In the data rows, the value 128 means zero.
Some points, one per row:
[153, 124, 95, 146, 88, 113, 162, 113, 158, 134, 43, 189, 99, 141, 62,
 155, 133, 164, 137, 173, 85, 103, 86, 150, 113, 161, 109, 135]
[113, 169, 133, 156, 91, 123, 101, 102, 151, 163, 78, 189, 69, 165, 161,
 191, 38, 143, 98, 154, 58, 102, 96, 134, 110, 181, 129, 144]
[134, 140, 90, 131, 111, 127, 169, 119, 181, 93, 121, 178, 150, 159, 119,
 112, 90, 127, 157, 113, 141, 110, 120, 160, 77, 70, 127, 197]
[154, 104, 54, 189, 65, 172, 131, 132, 128, 124, 146, 197, 195, 173, 102,
 131, 92, 125, 166, 109, 72, 108, 109, 90, 158, 152, 127, 92]
[145, 119, 94, 155, 97, 120, 156, 146, 75, 111, 161, 168, 139, 149, 99,
 166, 145, 147, 156, 173, 127, 140, 44, 98, 123, 97, 114, 51]
[182, 131, 177, 152, 127, 58, 140, 164, 117, 117, 134, 82, 186, 112, 91,
 148, 165, 98, 146, 165, 122, 130, 87, 79, 99, 169, 72, 143]
[112, 137, 93, 141, 113, 68, 129, 154, 98, 106, 127, 163, 192, 164, 162,
 130, 201, 120, 141, 96, 79, 163, 138, 145, 116, 99, 143, 104]
[124, 146, 207, 62, 139, 44, 137, 155, 134, 124, 147, 68, 159, 125, 147,
 125, 217, 103, 114, 132, 187, 155, 122, 106, 106, 139, 90, 107]
[79, 99, 174, 110, 173, 224, 74, 119, 110, 56, 188, 146, 74, 111, 159,
 106, 104, 145, 109, 138, 143, 124, 198, 173, 147, 68, 95, 152]
[130, 104, 90, 148, 98, 209, 124, 102, 163, 75, 71, 213, 123, 183, 86,
 149, 20, 148, 140, 137, 103, 101, 142, 136, 158, 99, 146, 149]
[93, 124, 226, 118, 169, 157, 115, 121, 66, 90, 192, 62, 60, 54, 116,
 106, 200, 122, 119, 114, 201, 142, 195, 152, 151, 113, 128, 129]
[157, 142, 201, 127, 157, 56, 132, 160, 105, 139, 176, 48, 163, 102, 153,
 140, 198, 97, 111, 138, 126, 138, 67, 104, 105, 124, 97, 152]
[148, 107, 64, 153, 108, 210, 114, 80, 134, 79, 69, 199, 106, 196, 96,
 144, 30, 152, 149, 131, 60, 115, 159, 146, 152, 137, 157, 138]
[110, 170, 130, 99, 133, 114, 156, 150, 126, 155, 157, 135, 148, 54, 125,
 162, 179, 96, 75, 153, 62, 152, 90, 134, 113, 146, 66, 181]
[176, 136, 35, 46, 98, 128, 118, 119, 182, 161, 60, 157, 164, 142, 132,
 155, 98, 133, 162, 122, 117, 96, 154, 112, 139, 78, 146, 166]
[133, 126, 173, 56, 111, 97, 160, 181, 168, 163, 131, 75, 91, 143, 138,
 132, 165, 141, 152, 102, 95, 150, 48, 98, 100, 148, 106, 183]
[144, 126, 63, 162, 116, 117, 109, 112, 105, 148, 128, 187, 197, 48, 173,
 134, 244, 121, 94, 108, 93, 124, 56, 131, 117, 182, 170, 129]
[74, 165, 153, 175, 126, 159, 157, 115, 88, 175, 99, 133, 93, 49, 75,
 114, 109, 154, 152, 134, 140, 157, 120, 178, 132, 133, 93, 61]
[118, 90, 114, 101, 118, 156, 188, 92, 160, 84, 57, 200, 121, 146, 60,
 186, 50, 126, 162, 164, 130, 120, 155, 160, 124, 130, 113, 117]
[160, 140, 214, 173, 152, 143, 81, 118, 43, 59, 201, 117, 20, 130, 164,
 64, 161, 128, 135, 174, 125, 116, 75, 164, 134, 122, 92, 159]
[131, 120, 178, 173, 121, 98, 148, 90, 98, 172, 175, 28, 162, 94, 141,
 155, 161, 142, 97, 110, 184, 136, 108, 95, 131, 114, 140, 144]
[151, 110, 153, 141, 140, 122, 141, 91, 97, 128, 226, 69, 70, 135, 152,
 95, 160, 128, 94, 174, 208, 140, 144, 129, 143, 95, 51, 103]
[143, 126, 35, 168, 78, 121, 94, 129, 124, 119, 81, 151, 141, 200, 143,
 195, 53, 140, 136, 149, 132, 108, 129, 136, 128, 131, 179, 87]
[123, 162, 164, 73, 134, 56, 163, 166, 124, 157, 163, 65, 116, 86, 180,
 119, 232, 87, 111, 122, 129, 142, 105, 120, 112, 174, 128, 104]
[158, 124, 209, 152, 204, 169, 78, 77, 189, 115, 100, 106, 135, 101, 124,
 141, 21, 97, 138, 84, 147, 120, 147, 170, 137, 74, 136, 129]
[126, 135, 141, 112, 168, 174, 85, 132, 195, 147, 73, 161, 98, 104, 144,
 126, 52, 100, 113, 68, 128, 117, 140, 183, 143, 86, 204, 130]
[131, 171, 215, 107, 107, 41, 145, 168, 129, 128, 148, 111, 131, 111, 174,
 84, 181, 112, 129, 161, 62, 110, 81, 138, 83, 175, 124, 142]
[152, 91, 63, 174, 74, 169, 173, 94, 161, 91, 87, 210, 96, 191, 122,
 134, 63, 146, 116, 135, 106, 127, 170, 142, 125, 138, 127, 116]
[113, 135, 92, 147, 150, 101, 105, 120, 151, 138, 139, 56, 216, 108, 111,
 161, 53, 113, 107, 124, 124, 146, 119, 123, 117, 135, 188, 201]
[129, 161, 167, 44, 190, 114, 119, 162, 185, 134, 68, 84, 107, 80, 190,
 108, 127, 109, 91, 102, 161, 132, 139, 149, 108, 101, 145, 168]
[132, 109, 197, 75, 177, 65, 137, 190, 126, 144, 158, 58, 128, 64, 93,
 141, 164, 114, 127, 131, 148, 139, 137, 111, 90, 142, 144, 154]
[126, 103, 100, 95, 105, 221, 137, 89, 177, 114, 118, 161, 77, 206, 108,
 126, 0, 139, 158, 147, 115, 133, 166, 166, 109, 134, 92, 132]
[102, 165, 172, 48, 187, 145, 77, 147, 181, 158, 88, 123, 100, 12, 165,
 123, 151, 108, 106, 82, 121, 143, 177, 140, 136, 127, 156, 118]
[119, 181, 179, 75, 157, 114, 144, 117, 221, 147, 80, 56, 115, 106, 134,
 127, 111, 101, 126, 78, 86, 118, 172, 139, 141, 137, 158, 140]
[138, 124, 36, 153, 69, 108, 120, 146, 142, 165, 139, 175, 187, 145, 92,
 140, 152, 129, 159, 117, 68, 134, 86, 90, 149, 164, 144, 92]
[149, 113, 123, 160, 138, 79, 150, 117, 94, 88, 189, 68, 195, 200, 106,
 95, 207, 139, 117, 150, 138, 140, 92, 121, 121, 125, 87, 118]
[152, 123, 148, 48, 139, 87, 126, 119, 135, 112, 77, 124, 162, 201, 140,
 173, 6, 115, 136, 108, 130, 146, 134, 134, 131, 77, 153, 219]
[108, 152, 153, 93, 113, 60, 143, 124, 191, 170, 54, 140, 173, 118, 169,
 167, 101, 110, 130, 122, 39, 143, 139, 125, 107, 180, 92, 165]
Here are 10 more points, each followed by its number:
[69, 193, 171, 105, 147, 127, 137, 144, 123, 157, 84, 112, 98, 67, 169,
 76, 236, 117, 127, 139, 54, 141, 135, 149, 109, 143, 105, 148] 0
[84, 169, 176, 133, 107, 98, 124, 157, 52, 126, 149, 157, 71, 170, 171,
 75, 143, 142, 114, 188, 77, 129, 173, 130, 122, 131, 101, 84] 1
[144, 142, 107, 211, 98, 164, 102, 144, 197, 125, 96, 190, 156, 177, 94,
 130, 42, 113, 146, 138, 82, 111, 63, 85, 89, 143, 135, 160] 2
[159, 158, 159, 88, 150, 57, 162, 148, 168, 124, 106, 64, 134, 114, 160,
 136, 216, 83, 103, 130, 102, 144, 77, 94, 112, 180, 116, 153] 3
[95, 157, 216, 67, 179, 99, 67, 143, 198, 157, 53, 125, 96, 51, 167,
 110, 151, 114, 121, 88, 123, 120, 159, 132, 128, 145, 176, 158] 4
[113, 124, 199, 101, 153, 94, 133, 113, 37, 107, 212, 67, 71, 93, 102,
 94, 173, 144, 140, 171, 191, 125, 166, 165, 145, 127, 84, 124] 5
[113, 116, 184, 79, 112, 110, 152, 135, 88, 76, 240, 67, 138, 140, 137,
 76, 155, 146, 137, 177, 190, 109, 102, 103, 136, 108, 115, 153] 6
[130, 119, 168, 168, 158, 200, 113, 113, 61, 96, 182, 110, 52, 42, 78,
 74, 158, 142, 93, 165, 181, 119, 227, 174, 143, 121, 120, 77] 7
[137, 63, 139, 62, 156, 117, 193, 79, 184, 116, 136, 88, 158, 117, 85,
 168, 110, 114, 109, 131, 204, 98, 158, 124, 146, 123, 159, 158] 8
[138, 101, 82, 55, 113, 130, 183, 168, 153, 167, 173, 55, 98, 196, 145,
 119, 161, 92, 139, 136, 142, 130, 152, 69, 122, 133, 123, 144] 9
Which of these numbered points is nearest to each point below, looking only along the 3 directions in which the first points spread most? Its number follows each.
[117, 168, 172, 145, 151, 55, 132, 174, 128, 166, 142, 129, 111, 47, 169,
 94, 160, 89, 112, 81, 147, 141, 146, 126, 137, 151, 147, 81] > 0
[151, 148, 187, 91, 143, 42, 135, 161, 147, 171, 139, 58, 136, 109, 188,
 104, 160, 91, 119, 119, 132, 141, 68, 110, 104, 178, 111, 160] > 3
[81, 159, 226, 60, 157, 149, 49, 151, 165, 141, 80, 88, 109, 20, 134,
 105, 177, 91, 115, 110, 163, 130, 149, 145, 160, 142, 182, 153] > 4
[141, 151, 156, 102, 103, 86, 88, 170, 154, 165, 71, 81, 195, 144, 187,
 83, 159, 77, 128, 95, 119, 143, 118, 109, 128, 182, 154, 149] > 3
[122, 119, 201, 156, 180, 186, 85, 67, 36, 80, 146, 100, 105, 116, 93,
 120, 103, 141, 143, 149, 210, 118, 188, 188, 141, 105, 78, 106] > 7
[125, 127, 151, 142, 105, 117, 137, 139, 67, 119, 224, 82, 112, 147, 112,
 98, 215, 136, 142, 181, 182, 113, 74, 134, 134, 113, 50, 117] > 6
[107, 188, 146, 137, 146, 167, 129, 165, 181, 96, 82, 180, 92, 64, 138,
 80, 118, 136, 93, 79, 136, 132, 184, 119, 130, 121, 114, 124] > 8
[140, 169, 241, 139, 164, 125, 129, 87, 56, 128, 143, 75, 116, 77, 150,
 64, 227, 141, 140, 180, 110, 106, 128, 89, 108, 139, 88, 115] > 6
[97, 124, 160, 205, 151, 149, 136, 74, 39, 103, 242, 87, 130, 120, 142,
 60, 124, 142, 124, 141, 135, 130, 134, 183, 135, 152, 74, 128] > 6
[104, 125, 155, 170, 136, 107, 135, 188, 151, 132, 77, 153, 74, 125, 74,
 187, 170, 99, 94, 153, 157, 106, 19, 124, 127, 191, 122, 140] > 9
[133, 116, 139, 140, 144, 134, 145, 174, 147, 128, 102, 133, 138, 76, 119,
 89, 2, 165, 72, 119, 93, 162, 192, 126, 107, 121, 173, 146] > 8
[169, 120, 98, 157, 143, 61, 154, 146, 176, 124, 116, 95, 143, 135, 120,
 139, 173, 129, 94, 100, 166, 133, 154, 70, 102, 135, 138, 160] > 9
[70, 82, 115, 160, 173, 160, 135, 130, 142, 142, 128, 129, 121, 64, 163,
 121, 75, 135, 152, 99, 149, 136, 147, 167, 127, 112, 205, 50] > 8
[104, 130, 158, 129, 171, 34, 109, 106, 147, 173, 122, 102, 154, 104, 174,
 140, 155, 116, 117, 74, 136, 110, 129, 152, 152, 132, 191, 120] > 0
[150, 149, 142, 135, 77, 53, 100, 157, 166, 166, 111, 116, 185, 173, 135,
 122, 174, 105, 129, 136, 81, 138, 74, 81, 106, 178, 113, 164] > 3
[124, 115, 84, 102, 148, 48, 125, 137, 101, 194, 141, 120, 188, 136, 99,
 142, 189, 92, 126, 126, 132, 159, 163, 144, 120, 158, 91, 110] > 9
[121, 149, 181, 26, 173, 150, 82, 149, 193, 136, 93, 133, 93, 44, 198,
 129, 111, 117, 132, 73, 154, 124, 170, 158, 118, 78, 139, 150] > 4
[144, 96, 210, 93, 151, 164, 144, 126, 28, 96, 192, 65, 121, 101, 124,
 53, 176, 133, 138, 136, 198, 137, 187, 165, 116, 136, 92, 100] > 5
[132, 106, 222, 130, 119, 154, 144, 132, 24, 113, 169, 63, 96, 113, 109,
 58, 189, 141, 142, 168, 184, 141, 174, 128, 138, 123, 67, 123] > 5
[122, 125, 117, 194, 156, 98, 133, 142, 169, 154, 165, 111, 87, 87, 149,
 164, 172, 76, 119, 82, 169, 106, 87, 106, 138, 124, 192, 130] > 9
[151, 56, 147, 45, 167, 161, 106, 100, 119, 111, 125, 114, 124, 150, 123,
 153, 84, 114, 108, 124, 255, 126, 122, 172, 137, 105, 150, 141] > 8
[127, 117, 155, 47, 159, 33, 143, 176, 148, 184, 109, 114, 158, 136, 144,
 126, 127, 100, 116, 99, 107, 142, 113, 142, 117, 143, 182, 125] > 3
[152, 139, 121, 89, 156, 120, 147, 79, 96, 116, 251, 77, 120, 63, 83,
 125, 128, 169, 107, 138, 165, 115, 181, 132, 140, 94, 142, 97] > 6
[128, 151, 139, 20, 175, 92, 138, 101, 199, 153, 43, 89, 165, 129, 193,
 156, 124, 116, 95, 108, 75, 131, 179, 122, 114, 167, 129, 141] > 4
[139, 167, 74, 186, 83, 206, 88, 87, 85, 103, 147, 128, 90, 94, 126,
 108, 147, 158, 157, 155, 138, 155, 40, 133, 149, 110, 119, 122] > 1
[108, 116, 120, 198, 79, 152, 78, 109, 57, 124, 180, 160, 133, 122, 65,
 140, 122, 168, 137, 169, 170, 139, 109, 93, 151, 157, 91, 109] > 1
[149, 97, 198, 35, 196, 107, 111, 133, 148, 106, 165, 80, 105, 58, 172,
 107, 126, 105, 128, 88, 203, 112, 224, 179, 123, 123, 146, 104] > 4
[82, 158, 225, 126, 189, 174, 108, 147, 167, 138, 112, 101, 123, 25, 139,
 85, 82, 92, 98, 108, 155, 145, 166, 140, 119, 127, 167, 94] > 4
[123, 156, 56, 162, 89, 91, 124, 140, 147, 154, 113, 136, 219, 113, 117,
 112, 185, 113, 150, 92, 100, 148, 121, 90, 136, 173, 131, 129] > 9
[94, 105, 187, 162, 172, 147, 96, 121, 138, 164, 147, 74, 135, 92, 142,
 91, 88, 114, 101, 71, 145, 136, 187, 189, 156, 90, 177, 130] > 8
[139, 131, 210, 84, 165, 98, 111, 103, 37, 130, 224, 69, 74, 84, 124,
 95, 210, 114, 136, 156, 192, 140, 142, 154, 116, 153, 91, 111] > 5
[118, 90, 87, 37, 142, 115, 185, 115, 132, 70, 158, 129, 116, 196, 141,
 147, 67, 151, 147, 130, 145, 78, 205, 112, 119, 146, 135, 198] > 8
